Each run below is a few steps of one of 5 hidden systems, one row a step.
R, path 1:
[[ 13 -20   1  -1 -13   4 -10   8   5 -19 -21   7  23   2   3  -2  10  11
   11  -4  -7 -15  -4  21  -5 -11   8   4   3 -13   5   1  14 -12   1  15
    7   4  -7  -5   8  -6  22  34 -21   6  14  28]
 [  2 -21   0  -3  -8   2 -13  16   1 -24 -28  -5  15  10   6  -3   8  16
    8  -7 -13  -5   4  25   3 -11   4   9  -2 -13   4   6  16 -21  -2  11
    4   3  -5   8  16 -18  12  21 -13   4  11  14]
 [ -4 -16  -3  -6  -5   0 -16  21  -4 -19 -23 -13   3  10   5  -2   6  15
    3  -8 -18   2   9  20  11  -9   0   6  -4 -12   3  11   7 -19  -4   6
    5   0  -1  15  19 -26   1   2  -4   2   5  -4]
 [-10  -7  -6  -4   1  -3 -12  14  -5 -12 -15 -16  -9   7   3  -2   0   9
   -5  -5 -16   8  14  11  14  -5  -5   1  -3  -1   2  10   0 -15  -4   0
    0   0   3  19  13 -25  -7  -9   4  -1   0 -15]
 [-15   2  -6  -1   6  -3  -6  12  -4   2  -2 -14 -18   3   3   0  -8   5
  -11   0  -6  13  13   0  11  -2  -8   1  -2   3   3   9  -6  -7  -2  -2
   -2  -3   5  13   7 -18 -14 -21   9  -4 -12 -24]
 [-13   9  -5  -1   9  -5  -2   6  -2  11   7 -11 -22  -2   0   1 -10  -4
  -11   7   1  14   8  -9   6   1  -8  -5  -1   9   0   5 -10   0   1  -6
    0  -5   6   9   2  -6 -12 -23  11  -4 -13 -22]
 [ -8  10  -5   1   5  -3   3  -1  -1  17  18  -3 -22  -2  -2   7 -10 -10
  -11   9   6   8   5 -16   0   3  -9  -7   0  10   2   2 -11   5   3  -6
    1  -7   6   3  -9   4 -10 -16  10  -4 -16 -13]
 [  0   9  -4   2   3  -3   8  -4   4  16  17   4 -13  -8  -4   4  -6 -11
   -6  11  12   0   0 -18  -6   4  -5  -4   2  12   2  -1 -12   7   4  -4
    0  -5   6  -7 -10  11  -4  -6   7  -4 -13  -5]
 [  4   7  -3   2   1  -3   5  -8   5  12  14   7  -6  -7  -5   5  -6 -11
   -6   9  10  -2  -4 -15  -6   4   0  -4   1  11   6  -4  -7   7   3  -3
    0  -5   1 -11 -11  12   4   3   1  -2  -7   4]
 [  7  -1  -1   0  -2   0   4  -5   9   8   8   7   2  -9  -7   3  -2  -9
   -2   7  10 -10  -7  -9  -9   1   1  -3   1   8   7  -6  -4   5   4   3
    1  -4   1 -12  -9  10   7  12  -5  -1  -3  13]]
B, path 2 (10 x 48):
[[ -6  23   3   4  14  -6  13 -14   4  26  34   3 -33  -6  -4   6 -22 -17
  -11  13  21  21  -6 -39  -3  12 -19  -5   6  22  -6  -1 -28  22   6 -15
   -4  -1   4 -10 -27  21 -15 -37  23 -10 -30 -23]
 [-10  23   3  15  12  -3   3  -1  10  10  23   3 -39   5  -1   2 -27  -9
   -1   9  18  34  -4 -32   4  14 -23  -2  10  12  -9   0 -23  12  10 -16
    1   8  -3  -8 -32  18 -13 -43  23 -13 -27 -30]
 [ -9  14   1  18   8   4  -9   7  14   1  13   8 -39  11   4  -3 -27   2
    9   2  17  40  -5 -28  13  16 -25   2  18   2 -10   3 -22   2  14 -15
    6  18 -12  -8 -33  16  -3 -46  23 -13 -26 -28]
 [ -3  10   5  21   2   8 -16   8  23  -7   6  15 -33  13   4  -9 -28   9
   20  -2  20  43  -9 -24  15  13 -21   6  25  -6 -11   2 -19   0  22 -12
   10  23 -21 -16 -37  19   4 -38  21 -14 -22 -17]
 [  3   6   5  25  -2  12 -17   6  26 -12   6  24 -24  14   6  -8 -24  10
   25  -5  24  37 -15 -25  12  13 -18   7  29 -10  -9   2 -17   2  25  -8
   13  28 -24 -23 -44  26  15 -30  14 -12 -18  -3]
 [ 13   2   6  23  -5  12 -12   1  34 -12   6  30 -17   9   5  -4 -25   6
   29  -2  31  30 -19 -28   4  12 -13   7  30 -12  -6  -6 -15   3  25  -8
   13  30 -27 -30 -47  32  21 -18   7  -8 -18   8]
 [ 15   6   6  26  -6  11  -9  -6  33  -6  14  34 -14   3   0  -3 -23   1
   28   4  34  22 -26 -34  -5  15  -9   5  33  -5  -6  -9 -16   9  26  -8
   13  27 -25 -39 -51  42  24 -12   7 -12 -18  14]
 [ 16   8   6  25  -3   9   1 -12  31   2  22  37 -17  -1   1   0 -23  -5
   21   9  38  22 -29 -39  -9  16 -10   4  27   0  -8 -11 -19  18  26 -11
   12  24 -23 -40 -55  49  26  -9   6  -7 -19  16]
 [ 19  12  11  23   1   5   7 -17  31  11  28  37 -20  -1  -5   4 -26 -10
   17  13  39  20 -28 -44 -15  19 -13   1  27   5  -8 -10 -23  21  25  -9
   11  21 -20 -41 -55  52  21  -9  10 -10 -24  13]
 [ 15  19  10  22   5   6   8 -19  28  15  36  38 -25  -3  -5   2 -29 -15
   13  12  43  25 -27 -48 -15  22 -16   0  23   8  -8 -11 -26  25  25 -13
    9  20 -16 -42 -58  53  16 -20  14 -11 -28   5]]
M, path 3, 10 rows:
[[  8 -20   0  -9 -10   3  -4   7  -3 -15 -19   0  22  -1  -1   3  10   8
    2  -1 -13 -18   2  20  -5 -11   8   0  -3  -7   6   3  14 -13  -3  13
    5  -4   0   4  17 -14  13  29 -19   8  11  22]
 [  7 -21  -1  -4 -13   3  -7   9   1 -17 -23   2  21   2   0  -1   9  12
    9  -5  -9 -17   0  23  -6 -12   7   7   0 -12   6   4  14 -13   0  13
    6   3  -4  -3  12  -7  20  29 -18   7  12  25]
 [ 11 -23   0   0 -13   3 -14  12   8 -23 -22   3  18   6   4  -2   7  16
   16  -6  -9  -8   0  21  -1 -10   5   7   7 -16   5   3  13 -17   5  12
    8   7 -10  -3   8  -8  20  27 -16   5  10  22]
 [  8 -23  -1   2 -13   6 -16  16   6 -29 -31   3  15   9   6  -5   4  20
   16 -11 -12  -5   2  22   1  -9   5   6   7 -18   5   6  13 -20   5  12
    6   8 -12  -3   6 -11  20  23 -12   3   9  19]
 [  7 -23  -4   2 -14   6 -19  20   7 -33 -33   0  16  13   9  -6   4  20
   19 -12 -16   0   1  23   6  -9   1  10   8 -20   2   5  13 -25   2  12
   10  12 -11   2  10 -14  18  16 -13   2   8  16]
 [  2 -23  -4   2 -13   4 -22  23   6 -33 -34  -4  13  13   9  -6   8  23
   18 -13 -19   2   3  27  11 -11   4  10   8 -21   0   7  15 -25   1  11
    6  10 -11   6  13 -17  18  17 -11   2  10  12]
 [  2 -22  -3  -1 -13   3 -23  26   2 -35 -36  -9  15  14   8  -5   9  25
   18 -16 -18   2   4  34  11 -11   4   9   4 -21   3   9  17 -26   1  11
    8   7 -12  12  18 -25  15  15 -10   4  12  10]
 [  0 -26  -4  -3 -14   5 -23  25   0 -35 -40 -10  18  11   8  -7  10  25
   14 -13 -22  -1   8  34  12 -14   7   7   1 -22   5  10  18 -29  -2  12
    4   7  -6  13  21 -26  11  17 -14   4  15  12]
 [  2 -27  -4  -5 -13   3 -20  24  -1 -35 -40 -12  21  11   9  -5  13  24
   12 -14 -24  -7  10  38  11 -15   7   6  -2 -24   5  10  21 -33  -4  14
    5   5  -5  15  27 -30  12  21 -14   5  17  13]
 [  3 -28  -6  -6 -14   2 -20  25  -1 -37 -41 -13  24  11   8  -6  15  26
   13 -14 -26 -13   9  41  11 -17   8   5  -3 -23   8   9  23 -31  -6  14
    6   4  -7  14  27 -30  14  26 -18   8  22  16]]
Q, path 4, 10 rows:
[[-25   7 -10 -12  13 -12   1  11 -20   9   1 -32 -16  -1  -3   4   1  -6
  -29   5 -17   5  23   4  11  -5  -7  -7 -16  15   1  12  -7  -6 -17  -5
   -9 -22  21  29  27 -32 -32 -26  13  -1  -7 -38]
 [-20  14  -9 -15  16 -12  13  -2 -21  28  19 -24 -18 -10  -6   8  -3 -17
  -33  13  -6  -5  18  -8   1  -1  -5  -9 -20  26   5   7 -10   4 -17  -6
   -9 -26  25  20  17 -18 -32 -18  12  -1 -11 -30]
 [ -7  14  -8 -14  12 -13  23 -10 -17  35  27 -16 -10 -18 -10  12   0 -27
  -32  17   1 -16  11 -14 -11  -3  -1 -12 -19  30   7   1 -11  15 -12  -6
  -10 -28  24  10  11  -4 -25  -4   5   1  -9 -17]
 [ -3   8  -4 -13   9 -11  26 -20 -15  32  27  -7   2 -19 -12  12   5 -30
  -31  19   2 -24   7 -12 -23  -7   5 -11 -16  28   6  -3  -8  19  -9   3
  -10 -30  21  -1   9   5 -15  17  -3   6  -3  -1]
 [  7   1  -2 -16   4  -8  23 -14 -15  24  15  -1  15 -21 -14  10  11 -25
  -26  15   0 -34   2  -4 -24 -10  10  -8 -16  22   8  -5   1  15  -8   8
   -7 -25  18   0   9   4  -5  35 -14   9   2  15]
 [  7  -8   1 -15  -3  -9  17 -13 -16  16   6  -2  25 -18 -11  11  18 -15
  -19  11  -5 -36   4   4 -22 -14  13  -5 -18  16  10  -3   7  10  -9  15
   -5 -22  15  -3  16  -3   2  43 -17  11  11  23]
 [  8 -14  -3 -16  -8  -6  11  -3 -14   9  -5  -6  29 -13  -7  10  20  -6
  -16   7 -14 -37   6  16 -15 -14  15  -4 -17  10  12  -2   9   1 -11  16
   -3 -20  13   2  24 -10   6  44 -22  12  17  26]
 [  3 -16  -6 -19  -9  -4   5   2 -15   5 -14 -14  28 -11  -6   6  21  -2
  -13   3 -21 -35   9  24 -10 -16  16  -5 -16   4  12   3  16  -5 -16  16
   -4 -21  15  11  30 -20   2  39 -20  11  20  20]
 [ -2 -15  -9 -20  -6  -8   1   5 -17  -4 -18 -19  25  -8  -2   4  22   0
  -17  -1 -23 -28  12  29  -5 -16  13  -4 -18   4  11   4  16 -10 -20  11
   -7 -22  15  17  34 -30  -5  31 -18  12  17  10]
 [ -6 -12  -7 -20   0  -9   3   8 -21  -2 -13 -27  20  -8  -4   6  21  -2
  -20   0 -26 -27  19  29   0 -15  14  -4 -23   4  11   8  15 -12 -20   8
   -7 -25  19  24  40 -34 -14  21 -12  10  16   4]]
V, path 5 (10 x 48):
[[  8  10   1   9   3   0   7 -11  13  13  22  16 -11  -8  -5   2  -9 -14
    0  11  22   4 -12 -26 -10   9  -4  -3   9  10   1  -7 -13  15   8  -7
    4  -1  -4 -20 -27  28   7  -2   2  -4 -13   5]
 [ 13   4   0   9  -3   5  -1  -6  17   3  14  18  -4  -5  -2  -2  -5  -2
    9   5  21   2 -14 -19  -8   6  -1   1  13   2   3  -7 -10   6  13  -1
    4  11 -12 -20 -27  26  16   6  -2  -3  -8  16]
 [ 13  -8  -1   9  -7   7  -6   0  14  -8   2  16   4  -1  -1  -3   0   1
   16  -1  14  -1 -12  -8  -6   2   1   2  14  -6   3  -5  -3  -1  11   2
    5  10 -12 -19 -19  19  21  11  -7  -1  -3  19]
 [ 12 -12  -2   2 -10   5  -7   6  10 -13  -9  10  11   1   0  -2   0   8
   13  -2   4  -6  -8   7  -5  -4   4   3   6  -7   4  -2   3  -5   6   9
    7  10 -10 -10  -6   6  18  18 -10   2   3  19]
 [  8 -15   1  -1 -10   3  -7   6   4 -13 -11   2  16   0   0   1   5   8
    8  -2  -5 -10  -2  13  -6  -6   3   6   5  -6   5   3   7  -7   0  10
    6   4  -5  -4   5  -1  15  22 -14   3   6  18]
 [  4 -13  -2  -7  -5  -1  -2   5  -3 -10 -12  -1  15   1   0   3   5   2
   -1   1  -9 -14   1  13  -4  -8   3   0  -3  -3   4   0   8  -7  -3  10
    1  -3   2   1   9  -9  11  22 -12   4   7  18]
 [  2  -9  -4  -9  -4  -3   4   2  -5  -3  -7  -8  13  -5  -4   5   9  -2
   -7   5 -10 -17   5  10  -7  -9   5  -2  -7   2   6   2   3  -6  -6   9
    1 -14   5   3  15  -9   3  20  -8   5   6  12]
 [ -1  -4  -1 -10   1  -6   9  -2  -7   6   1  -7   9 -11  -8   8   9  -7
  -13   6  -8 -20   5   6 -12  -7   5  -6 -11   7   5   0   1   0  -9   6
   -2 -13  13   2  12  -6  -1  16  -8   6   4   6]
 [ -1   0  -3 -11   0  -8  10  -6  -8  13  10  -4   4 -10  -7   8   5 -13
  -15  11  -3 -17   5  -1 -12  -6   4  -5  -9  14   5  -3  -2   3  -5   4
   -3 -18  12  -1   7   1  -1  16  -8   5   0   7]
 [  1   5  -3  -9   3  -5  12  -9  -1  16  10   1   3 -13  -7   9   2 -13
  -13  12   5 -16   0  -6 -12  -1   3  -6  -5  14   6  -3  -4   9  -3   1
   -3 -11  12  -5   1   5  -2  13  -6   3  -3   5]]

Which system made each run below?
path 6:
[[  4 -10   1  18 -11  13 -27  20  23 -30 -21  16  -9  15   9 -13 -14  24
   30 -13   9  26  -9   3  18   4  -7   9  25 -22  -3   3  -1 -18  21   0
   12  29 -25 -11 -23   4  22 -12   1  -7  -8   7]
 [ 15 -11   3  15 -11  14 -19   9  24 -22 -14  24   4  11   5  -8  -6  15
   30  -9  14  13 -15  -3   6   3   1  11  24 -18   1  -2   0 -10  17   3
   13  23 -22 -21 -25  18  30   4  -6  -5  -2  22]
 [ 21  -8   1  12  -9   9 -10  -4  21 -10  -2  25   9   0  -1  -4  -4   5
   22  -1  19   0 -19 -10  -4   2   4   6  17 -10   2  -8  -3   2  16   3
   11  16 -21 -27 -29  24  30  20 -11  -2  -3  31]
 [ 20   0   4   9  -6   7   2 -11  17   4  14  26   6  -9  -5   2  -1  -8
   14   5  23  -8 -19 -16 -13   4   6   2  10   2   3 -11  -6  12  14   2
    8   7 -10 -28 -28  31  24  22 -12  -2  -2  32]]
	B
path 7, 4 rows:
[[ -5   8   4  24   3   9 -17  11  24 -11   4  15 -33  15   6  -7 -28  11
   21  -4  19  43  -8 -24  18  15 -20   7  26  -8 -12   2 -19  -5  20 -11
   12  24 -18 -13 -40  17   6 -41  21 -14 -25 -18]
 [  3   3   7  27  -2  12 -17   7  27 -13   4  22 -23  14   6  -7 -21  13
   27  -6  23  37 -15 -22  12  12 -17   7  30 -14  -9  -1 -14  -1  25  -9
   15  30 -24 -24 -43  26  18 -28  13 -13 -18  -5]
 [ 11   2   7  26  -7  14 -16   3  31 -10   6  33 -15  10   5  -5 -24   9
   29  -4  29  29 -22 -24   4  13 -11   6  29 -13  -8  -3 -14   2  26  -4
   15  30 -27 -31 -46  34  23 -16   9  -9 -16   8]
 [ 17   4   8  26  -5  12  -7  -7  33  -6  12  36 -12   5  -1  -5 -20   2
   30   2  34  21 -27 -31  -3  13 -11   4  30  -7  -7  -7 -16   6  27  -5
   15  29 -26 -37 -51  44  27  -6   5  -8 -18  15]]
	B
path 8 (4 x 48):
[[ -3   9  -4 -15   9  -9  24 -17 -14  32  25  -4   3 -20 -13  12   7 -26
  -28  13   4 -24   3 -13 -21  -4   6 -11 -13  28   7  -5  -7  17  -9   0
   -8 -26  21  -3   9   6 -12  18  -4   4  -3   3]
 [  8  -2  -3 -11   2  -6  22 -14 -11  22  16  -1  14 -20 -12  12  12 -22
  -22  14   0 -34   1  -3 -25  -9   9  -9 -16  21  10  -6   1  19  -9   9
   -4 -23  17  -6  11   5  -1  31 -15   8   5  19]
 [ 10  -9  -3 -17  -7  -5  17 -11 -12  12   4  -3  25 -18 -10  10  17 -14
  -16   9  -9 -38   2   8 -21 -14  15  -7 -15  11  11  -2   5  11  -8  14
   -5 -19  14  -3  13  -2   5  41 -20  11  11  25]
 [  8 -13  -5 -16  -6  -4  10  -4 -14   2  -5  -7  27 -13  -7   8  18  -7
  -12   5 -11 -36   5  18 -16 -14  16  -2 -16   6  10  -1  10   1 -10  16
   -3 -17  10   2  22  -9   7  41 -21  13  18  24]]
	Q
path 9:
[[-27  21  -4  -3  18 -10   3   7  -5  16  18 -19 -41   5   0   2 -20 -10
  -20   9   2  28  13 -22  12   9 -22  -8  -3  20  -3   9 -17  -1  -4 -18
   -6 -11  12  16  -1  -8 -32 -50  26 -10 -24 -48]
 [-14  23  -2   1  17 -11  14 -11  -4  32  32  -6 -34  -8  -7   9 -18 -21
  -21  17  12  13   5 -33  -3   9 -17  -7  -3  25  -4   1 -21  17   0 -13
   -4 -11  10   0 -15   7 -24 -32  20  -6 -24 -31]
 [ -2  23   1   0  12  -4  20 -21  -1  31  39   7 -21 -13  -8   8  -9 -25
  -18  16  22   1  -6 -34 -14  10  -5  -9  -3  24   3  -8 -21  25   6 -10
   -5 -10  10 -14 -22  25 -10 -14  11  -3 -17 -11]
 [  9  12   1   3   6  -1  17 -23   8  22  29  18  -2 -15 -10   5  -4 -22
   -7  13  25  -8 -12 -29 -15   7   3  -7   5  18   4 -11 -15  21   6  -4
   -1  -7   4 -22 -24  31   2   8   2   0 -10  12]]
	Q
path 10, 4 rows:
[[  2  12   3  12   7  -1   3  -6  14  10  21  12 -23  -1  -1   3 -16  -8
    2   9  19  19  -8 -27  -1  11 -13  -1  13   7  -6  -3 -17  11  11 -11
    2   6  -5 -13 -26  20   0 -23  13  -9 -21  -8]
 [  5   3   3  15   1   6  -8   1  17  -1   8  14 -20   5   3  -2 -15   0
   12   0  16  19  -8 -18   6  10 -11   0  17   0  -4  -2 -13   1  16  -4
    7  16 -15 -13 -32  18   9 -15   6  -8 -14  -3]
 [  5  -2   2  11  -5   8 -14   7  18 -14  -3  14 -13   7   4  -6 -12  11
   19  -4  11  19 -11 -10   7   4  -5   5  18 -10   0   1  -6  -8  14  -3
   10  16 -16 -13 -23  11  13 -11   2  -7  -9   2]
 [  4  -8  -3  10  -7   7 -16  15  16 -19 -13   5  -7  11   7  -5  -8  14
   19  -4   0  16  -4   1   9   1  -6   4  15 -13   1   3   0 -13  12   3
    9  15 -15  -5  -9  -1  13  -4  -1  -5  -6   4]]
	V
path 11:
[[ -3 -11   0  23 -12  13 -33  29  27 -31 -26  11 -19  24  12 -13 -19  31
   35 -17   4  40  -7   2  29   6 -15  10  30 -27  -6   9  -3 -28  22  -4
   16  34 -28  -8 -24  -2  19 -29  10  -9 -12  -6]
 [ -8  -2   1  26  -5  12 -33  29  26 -28 -18   9 -29  23  13 -13 -29  29
   33 -16   5  48  -6  -4  29   8 -21  10  30 -23 -11  10  -7 -25  18  -8
   16  34 -27  -5 -27  -2  13 -39  18 -10 -18 -17]
 [ -9   1   3  26   0  12 -28  25  29 -25 -13  11 -34  24  11 -14 -32  23
   31 -12  17  50  -8 -13  29  13 -27   8  33 -19 -10   8 -10 -19  21 -11
   16  36 -27 -12 -35   7   9 -46  22 -14 -21 -21]
 [ -5   2   5  29  -2  14 -25  19  31 -22  -6  18 -33  25   9 -12 -30  20
   31 -10  20  52 -11 -23  24  15 -27   9  35 -21 -14   5 -18 -12  24 -13
   16  36 -28 -18 -44  13  13 -51  25 -14 -24 -21]]
	R
path 12, 4 rows:
[[ 21 -23   2  -3 -18   5  -3   3   2 -12 -18   9  34  -5  -3   0  17   8
   12  -3  -6 -26  -7  19  -9 -11  14   6  -1 -13   9  -2  15  -8   5  19
    6   1  -7  -8   6   0  24  44 -28  10  17  42]
 [  6 -23  -3  -5 -12   2 -12  14  -2 -24 -30  -3  24   3   3  -2  13  14
    7  -6 -17 -16   4  31  -1 -13   9   6  -2 -17   7   6  19 -20  -1  16
    7   2  -4   7  19 -15  14  31 -20   8  17  23]
 [ -6 -21  -4  -9  -5  -1 -13  18  -6 -22 -29 -16  15   6   4  -3  12  15
    3  -8 -22  -6  12  29  11 -11   6   3  -7 -12   5  10  15 -22  -7   9
    2  -2   0  18  24 -29   4  14 -12   5  11   3]
 [-14 -12  -6  -9  -1  -5 -12  20 -12 -14 -22 -21   2   9   3  -3   8   9
   -6  -8 -22   2  17  20  14  -8  -3   0 -10  -5   4  14   6 -18 -10   5
   -1  -5   6  23  24 -33 -10  -6   1   3   5 -13]]
	R
